(in the rows, 128 means zero)
Turns, then the turns between two rows, first turn first; the first pair answered:
k34 (before -> after):
[118  95 152 115 171 132 141 118 126 131 155 124 161] -> [108 107 132 126 153  89 124 160 149 132 117 112 159]
[127 150 153 135 106 136 110 115 116 136 166 115 123] -> [118 150 156 140 112 120 102 123 122 137 156 107 133]
[107 144 152 130 115 143 109 100  91 135 168 113 142] -> [ 92 149 147 141 115 109  95 126 106 137 144 101 149]
k451 (before -> after):
[159 122  64 129 128 152 145 135 154 124 123 126 136] -> [161 142  76 151 103 160 148 130 128 113 126 131 125]
[114 163 132 113 165 161 139  75 166 171 178 113 190] -> [104 179 149 165 133 158 150  73 108 124 181 116 191]
[122 118  97 135 144 126 120 131 186 162 113 121 171] -> [130 167 124 182  83 150 125 117 131 155 128 124 142]
k239 (before -> after):
[126 144 141 122 114  95 115 153 134 138 126 131 111] -> [129 140 135 126 114  92 116 158 130 129 122 135 114]
[159 106  60 122 107 161 162 140 145 104 119 152  94] -> [157 104  52 138 111 160 167 133 150 105 114 143 124]
[143 157 113 102 118 115 113 126 141 154 121 138  83] -> [145 149 101 103 117 107 121 135 132 130 116 146  83]
[117 114 167 104 135 134 105 132 142 153 152 105 116] -> [120 110 165  96 129 126 107 139 132 134 147 114  96]
k185 (before -> after):
[144 138  96 120 112 129 132 149 136 132 118 135 111] -> [142 138 109 143 115 155 144 120 117 127 134 137 142]
[147 104  86 138  96  94 124 152 131 112  93 134 110] -> [153 105  91 173  92 128 143 118 106 109 115 134 144]
[152 126 100 164 105 154 169 114  80  90 129 136 157] -> [112  92 146 142 170 123 152 112 100  94 135 121 188]
[ 92 138 153 191 114 125 134 108  66 105 132 128 156] -> [ 62 115 175 155 152  83 111 133  91 109 118 122 149]
Pairs:
Each pair is two turns apart.
[113  82 163  90 149 100  96 122 127 130 130 119 115] -> [122  88 136  88 130  87  97 144 127 111 108 125  96]
k239 k34
[ 99 133 125 130 116  72 102 181 119  90  93 121 103] -> [134 105  88  79 135 108 129 162 129  81 110 149  88]
k34 k451
[ 76 113 131 126 156 114 160 131 132 130 143 127 158] -> [100 139  85 139 105 109 159 157 136 126 116 130 132]
k34 k185
[123 104  85 129 137 113 131 133 148 104 103 142 170] -> [135 111  78 132 129 132 138 118 152 119 111 141 177]
k34 k239
[130 151 106 153 104 120 109 135 133 116 107 117 129] -> [110 134 135 153 141 120 109 119 130 117 118 111 160]
k185 k185
[169 106  89 143 108 165 163  92 122 118 135 149 100] -> [102  80 140 159 171 107 131 104 149 128 119 114 168]
k185 k34
[140 115  92 109 155 105 124 135 187 143 170 143 153] -> [141 120 105  97 154 109 121 135 187 149 174 145 131]
k239 k239
[ 73 176 150 147 115 114 109 128 154 118 132  99 111] -> [ 67 151 139 128 140  94 112 141 163 103 124 105 115]
k239 k451
[106 134 150 141 120  83 108 149 115 111 113 114 100] -> [131 132 115 146 102 106 131 143  98  88 112 132  96]
k34 k239
[106 127 152 186 124 129 134 138  97 113 120 135 153] -> [ 99 123 147 181 128 114 126 150 107 114 108 132 151]
k34 k185
[145 136  92  80 165 161 108  91 143 161 117 107 117] -> [132 132 106  92 174 158 103  83 141 165 121 102 134]
k185 k34
[136 165 176 162  77 146 138 123  96 155 145 110 110] -> [139 156 166 155  73 139 144 135  77 121 139 127  91]
k239 k239
[113 142 138 138 119 102 111 147 133 139 117 112 151] -> [145 152 113 130  88 134 128 140 120 130 124 133 117]
k185 k34
[117 148 137 138 132  90 112 173 106  97 119 135 115] -> [136 128 102  96 158 100 114 171 157 131 117 134 128]
k185 k451
[134  87  90 127 155 137 151 123 118  76 128 154 158] -> [154 117 118 106 145 185 140  88 145 154 160 141 137]
k451 k185
[108 135 124  96 133 104 118 145 125 125 102 129  64] -> [115 101  86 114 155 110 144 137 121  87  98 140 120]
k185 k451
[147 166 123 108  93 179 116 107 146 129 141 125 154] -> [145 143 111  85 124 167 114 114 168 129 135 124 170]
k451 k451
[123 114 104 108 152  84 140 188 128  92 109 120 110] -> [146 130  73 144 119 105 158 181 119  93 107 118 130]
k239 k185
[147 140 136 101 124 161 145 139 119 180 144 128  71] -> [108 106 129 167 150 125 164 148  73  96 126 127 152]
k451 k239
[130 127 172 118 146 141 128 116 111 135 137 113 129] -> [118 127 155 127 145 102 115 147 127 126 104 104 136]
k451 k34
[ 87 129 122 188 118 125 130 139  69  81 129 141 149] -> [102 109 103 111 169 138 105 128 180 187 132 119 162]
k239 k451
[142 132 102 128 125 112 145 131 114  88  96 137  95] -> [150 145 108 126 111 125 143 127 114 102 101 138  82]
k451 k451
[ 95  84 131 119 169  99 115 148 134  93 127 133 131] -> [142 119  76 144 105 129 136 148 116  84 119 152 105]
k34 k185
[108 112 120 149 153  94 130 158 123 109 101 121 165] -> [156 136  83 111 111 124 133 159 151 145 101 133 109]
k34 k451
[148 104  93 142 125 141 167 127 104  79 122 138 143] -> [133 104 105 163 141 132 157 122 121 104 120 118 184]
k239 k34
[142 133 114 147 113 142 150 117 104  94 132 141 126] -> [109 123 139 159 139 114 131 123 119 102 122 121 158]
k34 k34
[123 139 157  82 134 118 102 135 168 158 105 117 116] -> [104 113 152  91 156  95 111 145 156 117  97 121 145]
k451 k451
[114 134 158 143 125 128 126 125 122 140 137 121 130] -> [109 124 140 137 132 106 123 146 139 134 120 117 135]
k34 k451
[ 84 131 148 156 181 124 123 105  99  87 146 131 163] -> [ 84 152 126 171 161  89  99 141 131 110 109 113 165]
k34 k239
[110 133 124 149 135  89  88 171 131 137  88 116 145] -> [153 142  75 146  98 123 115 164 116 120  94 141 119]
k34 k239
[124 130 120 116 147 115 107 136 180 165 127 105 152] -> [131 160 110 178  89 116 125 142 114 112 117 119 136]
k185 k451
[153 166 132 165  83 116 114 151  71 108  98 118 129] -> [148 168 135 177  89 119 112 142  80 127  97 106 160]
k239 k239
[120  90 140 121 151 116 138 154  94  58 126 154 104] -> [135 100 129 140 130 135 150 146  81  55 133 157 107]
k185 k185
[119 157 168 155 116 138 117 123 129 163 137 110 121] -> [121 157 153 144 106 118 109 146 138 160 122 109 103]
k185 k34
[157 110 109  82 133 161 150 104 132 130 153 143 116] -> [147 117 116 132 119 155 163 100  91  93 149 145 142]
k451 k239
[129 119 140 119 140 142 137 127 113  95 146 145  99] -> [139 119 126 103 141 145 138 132 130 109 145 146  93]
k451 k185
[121  97 111  77 164 100 135 134 151 110 112 137 110] -> [153 119  64 116 117 122 158 128 135 100 104 146 120]
k185 k239
[120 100  97 121 166 116 129 135 163 129 113 122 175] -> [135 167 143 161  93 156 125 111 121 161 138 116 127]
k239 k451
[146 162 175 123  81 160 120 103 106 159 165 122  84] -> [146 124 151  66 134 147 109 113 173 185 158 117 100]
k451 k451
[124 108 120 131 146 125 155 109  91 114 150 125 159] -> [125 122  89 140 122  89 138 148 109 113 112 117 142]
k34 k34
[116 163 159 138 125 137 104 115 134 173 153 122 110] -> [ 88 132 160 163 154 110 116 123 114 123 142 122 154]
k451 k239
[139 175 113 178  85 119 123 157 132 147 107 112 144] -> [137 108  84 146 150 113 151 151 140  98 111 132 186]
k34 k451
[115 117 141 133 155 134 135 111 145 147 145 109 174] -> [144 141  92 111 104 117 126 152 156 146 114 120 108]
k185 k185
[135 132 134  93 139 168 148  93 106 108 134 158 119] -> [123 135 153  88 143 163 139  95 103 113 138 152 113]
k185 k451
[124 131 164 101 136 134 120 122 144 166 138 115 120] -> [126 134 149  94 126 118 115 147 146 149 123 121  97]
k34 k239
[139  80  64 121 162 137 168 134 156  92 141 148 168] -> [136  96  90 123 164 156 153 112 185 156 155 122 189]
k239 k239
[128 116  89 125  93 110 120 148 150  99 102 161 146] -> [147 120  88 112  98 141 123 121 173 141 120 156 158]
k185 k451
[ 86 127 146 118 150 103 134 148 117 117 128 150 141] -> [ 90 146 157 138 125 115 136 140  98 116 135 151 126]
k451 k451
[ 81 134 206 150 141  93 105 133  83  90 127 124 111] -> [ 95 140 154 167 113  70 107 166  90  71  96 128 111]
k34 k239
[117 133 145 130 133 133 117 109 148 175 135 108 164] -> [120 136 140  94 127 112 104 137 159 169 119 118 111]
k185 k239
[119 100 166 127 179 115 124 117 127  99 143 141 142] -> [146 129 167 101 145 139 119 115 130 129 153 151  78]
k451 k239
[104 136 156  87 134  89  99 161 157 135 100 116  78] -> [136 130 128  75 112 125 134 147 126  99 117 146  49]
k239 k34
[124 149 172 114 115 138 100 118 117 152 157 136  79] -> [111 139 174 112 121 119  97 134 109 126 149 139  73]
k34 k239
[124 114  52 152 161 163 169 121 128 100 127 125 191] -> [ 97 107  88 125 201 143 140 126 165 142 128 105 196]
k185 k239
[115 100 102 135 167 107 134 142 116  75 108 146 149] -> [144 134 136  93 152 164 117 100 152 175 146 132 111]
k451 k34
[101 155 134 155  99  63 121 108  97  84 146 140 153] -> [101 149 136 153 105  71 127 101  92  81 154 140 160]
k34 k185
[153 127 119 102 133 162 139 103 128 131 138 141 113] -> [122 106 139 113 161 133 138 111 111  94 133 137 137]
k451 k185
[112 134 165 152 110 120 120 105 142 148 142 121 149] -> [139 148 127 146  73 120 124 122 144 140 126 134 115]
k34 k34
[110 127 132 172 133 197 159 122 100 147 160 154 170] -> [ 82 137 162 172 143 160 121 141 132 188 144 124 174]
k34 k239
[115  93 104 159  86 114 129 144  98  83 102 145 114] -> [134  62  93  88 137 144 128 120 155 133 125 147 114]
k34 k451
[118  92 139 101 141 123 140 133 103  85 138 145 121] -> [124  95 114 120 133 118 145 142 107  75 125 145 138]
k185 k239
[133 110 122 131 132  82 117 173 131  68 114 131 109] -> [169 108 109  86 130 128 130 149 147  97 136 144  80]
k34 k451
[158 173 102 149 105 148 127 112 108 136  96 114 119] -> [131 131 125 135 172 143 127  93 130 142 112 104 177]
k185 k451
[135 134 112 169  94 142 164 121  84  88 139 127 142] -> [ 96 111 165 154 154 126 144 108 107 118 152 105 178]
k185 k239
[129 129  97 121 104 126 131 145 140  80 127 129 116] -> [130 120 108 127 118 151 145 115 130  77 153 134 141]
k34 k239
[129 112 134  76 156 115 116 137 136 118 133 132 117] -> [141 140 140 112 108 126 128 134  92  94 136 141  98]
k451 k239
[ 97 101 106 128 158  92 116 167 159 104  89 124 165] -> [156 144  75 115  81 146 131 158 142 122  97 147  88]
k34 k451
[128 139 108 130 126 109 118 137 146 150 103 121 150] -> [144 139 109 141 122 149 139 107 125 142 130 135 161]
k34 k185
[169 122 134  93 113 181 155  90 112 137 159 158 105] -> [145  93 157  91 153 168 155  85 106 118 166 154 136]
k239 k185
[118 156 143 159 125 136 114 120 137 171 129  91 150] -> [147 167 112 149  93 151 124 124 131 162 125 108 115]
k34 k34
[125  97 103  96 152 127 125 131 152 124 128 126 148] -> [135 104  93  91 140 133 130 133 150 120 127 130 135]
k34 k34
[150 105 115 109 147 155 149  97 104 113 167 146 113] -> [134 132 159 121 144 149 119  90 124 167 173 120 116]
k34 k451
[133 169 147 133 105 171 119 103 129 188 156 115 116] -> [ 98 125 103 172 127  92 128 158 108  85 102 124 162]
k451 k34
[121 135 151 117 135  91 123 132 178 149  97  95 121] -> [155 161 123 134  86 118 141 127 154 139 100 109  92]
k239 k185
[ 97  94 150 118 159 102 107 152 131  90 119 145  86] -> [116  98 113 127 141 107 120 157 128  72 108 154  85]
k239 k34
[125 157 126 186  92 134 141 123  95 129 132 139 130] -> [113  96 109 130 172 114 136 127 156 143 126 135 172]
k34 k451
[129 156 120 139  94 108 117 166 124 110  96 117 110] -> [133 134 156 138 127 168 147 103  92 106 152 126 143]
k34 k185
[129 164 135 186 100 159 127 104  86 130 159 107 152] -> [126 114  63 136 147  99 119 162 162 121 108 106 171]
k451 k34
[124  89 104 143 161 134 156 122 109  84 138 139 181] -> [111 103 108 159 161 118 136 127 140 125 123 115 206]
k34 k239
[116 142 153 146 122 145 130 110 116 127 142 126 140] -> [108 115 144 123 154 127 130 120 135 117 137 127 153]
k239 k451
[123 114  92 132 127 122 158 140 129  65 114 112 182] -> [161 147  95  76  98 162 140 129 173 146 131 110 115]
k451 k239
[127 158 154 151 131 164 132  95 147 167 130 121 119] -> [119 149 170 132 143 160 127  98 138 160 134 127  97]
k239 k185
[146 120 135 102 103 103 125 135 149 117 133 134 110] -> [141 120 152 114 102 118 133 119 123 102 147 140 115]
k451 k34
[146 110 100 137 111 147 155 115  95  83 137 144 137] -> [119  94 135 131 156 137 141 102 113 103 147 128 175]
k185 k239
[155 134 129  84 169 151 139 102 140 131 165 159 103] -> [129 171 181 138 137 141 125  94 105 138 167 139 108]
k34 k451
[136 134 144 145 114  98 119 150 119 115 115 122 108] -> [140 135 137 165 109 109 127 139 110 112 118 124 128]
k239 k185
[128 153 150 136  93  90  91 138 146 189 121  83 122] -> [147 150 103 160  59  88 123 156 101 116 104 113 106]
k451 k34
[145 106 124 118 117 156 157 104  83 101 164 152 124] -> [ 91  84 151 115 163  84 120 139 120 111 131 124 154]
k185 k34
[181 156 113 140  98 172 142 103 140 159 149 111 125] -> [157 149 164 125 129 167 130  92 140 169 167 106 123]
k34 k239
[ 85 120 180 127 137 119 129  80 132 130 143 142 149] -> [ 96 129 158  87 125  99 111 116 160 148 121 145 100]
k451 k185
[ 90 106 168 147 179 100 116 120 129 130 129 101 158] -> [115 133 140 109 138  82 100 161 152 141 102 110  75]
k239 k185
[140 114 104 100 137 137 141 124 138 125 135 133 119] -> [134 112 111  94 142 129 134 130 143 127 131 129 117]
k34 k185
[133  94  68  91 145  78 124 181 191 117  92 125 139] -> [131 100  79 101 149  84 115 168 209 149  95 111 164]
k239 k239
[164  97  74 153 125 144 160 132 119  70 123 145 172] -> [136  83  90 144 152 108 141 150 138  72 110 130 184]
k185 k34
[164 109 111 128 112 167 148 106  82 103 143 160 108] -> [120  75 149  85 179 116 118 129 117 110 132 145 113]
k185 k185
[104 109 177 122 142 132  83 118 132 166 126  88 111] -> [141 142 124 153  71 143  95 132 121 157 104  98  87]
k34 k185
[162 125 116 118 125 158 157 128 142 129 141 144 167] -> [161 135 128 131 113 165 154 122 133 134 146 142 164]
k451 k239
[132 140 101 135 121 120 130 140 130 115 106 126 121] -> [131 143 105 145 125 123 126 133 137 132 108 117 141]
k239 k239
[108 135 155 141 132 103 118 124 119 137 106 108 145] -> [128 145 134 122 112 109 114 134 139 157  97 112 115]
k451 k185
[153 107  91 123 147 145 143 108 162 156 142 119 158] -> [149 113  81 127 143 126 134 128 173 158 125 112 158]
k34 k34
[119 131 151 129  70 116  61 144 156 156 118  87 100] -> [142 139 149 152  55 167  88 105 125 153 147  95 114]
k185 k34
[132 134 143  83 144 143 103 140 166 166 145 128 127] -> [117 159 158 157  97 131 114 144  93 107 137 134 128]
k34 k451
[143 139 121 120 142 166 137  98 148 169 149 125 151] -> [124 142 120 114 145 117 111 139 173 174 116 113 142]
k34 k185
[133 129 104 144 108 170 121 134 151 132 117  92 140] -> [121 124 131 134 124 171 115 124 155 147 130  86 139]
k185 k239
[102 116 122  83 142  98 142 141 128  97 128 139 135] -> [128 134  94  97 102 121 155 138 115  95 128 149 122]
k34 k185
[135 106  90  91 113  93 113 166 128  98 101 146  63] -> [125  91  60 143 125  87 129 159 134  88  86 135 149]
k239 k239
[ 83 127 167 145 112  97 106 175 126 132 148 119 128] -> [ 93 118 160 116 120  96 102 181 144 144 146 120 112]
k451 k239
[ 92  84 146 141 209 142 151  98 114  95 134 137 177] -> [ 94  97 131  83 197  91 112 158 168 124  96 130 101]
k239 k185
[138 166 131 157  89 116 103 137 115 148 122 118  97] -> [115  94 111 138 163  97 124 137 116  91 125 133 154]
k34 k451
[122 101 111 151 155 144 151 111 107 106 124 123 160] -> [110 110 120 158 156 129 133 118 132 136 113 106 172]
k34 k239
[147 121 114 104 130 154 141 109 130 140 131 137 114] -> [145 116 103 105 129 152 149 112 124 122 124 141 116]
k239 k239
[ 98 123 164 132 139 106 119 136 100  96 121 142 125] -> [117 117 147  83 147 112 114 141 142 129 124 142  97]
k451 k239
[107 101 137 131 146 117 123 151 159 134 131 132 131] -> [120 134 150 140 103 135 123 144 133 137 138 140  89]
k451 k239
[148 124  77 116 119 135 133 133 180 158 112 123 118] -> [146 110 103 112 140 169 147  97 160 158 145 127 138]
k34 k185
[101 141 170 161 118 147 128 120  89 104 142 130 140] -> [122 157 170 137 109 167 122 111 114 150 150 126 114]
k451 k451
[139 110 111 137 152 156 153 121 116  89 143 144 135] -> [152 124 112 126 151 176 147 109 145 140 150 135 136]
k239 k451
[116  85 115  82 143 151 157 119 126 111 123 158 147] -> [113  96 102  78 127 120 141 156 142 113  95 151 126]
k34 k185
[144 129 138 148 137 163 117 121 146 109  88 106 155] -> [149 128 126 133 129 152 115 138 156 107  77 108 132]
k185 k34
[135 139 149 117 141 144 124  86 126 142 157 127 128] -> [119 135 143 103 148 102 101 124 150 144 129 117 115]
k185 k34
[101 178 166 183  76  63  83 147 118 126 102  96 110] -> [149 171 169 152  71 161 134  76  73 116 168 135  79]
k34 k34
[152 130  76 138 140 147 143 116 137 136 113 137 155] -> [156 147  92 148 120 160 140 108 127 151 122 135 144]
k451 k239
[146  84  85  81 125 122 142 137 124  61 143 164  79] -> [134  72 115 112 154 153 160  92 100  60 176 156 139]
k185 k185
[121 184 137 142 124  67 113 134 172 147  61 125 138] -> [122 198 147 151 108  75 110 132 154 148  66 126 123]
k451 k239
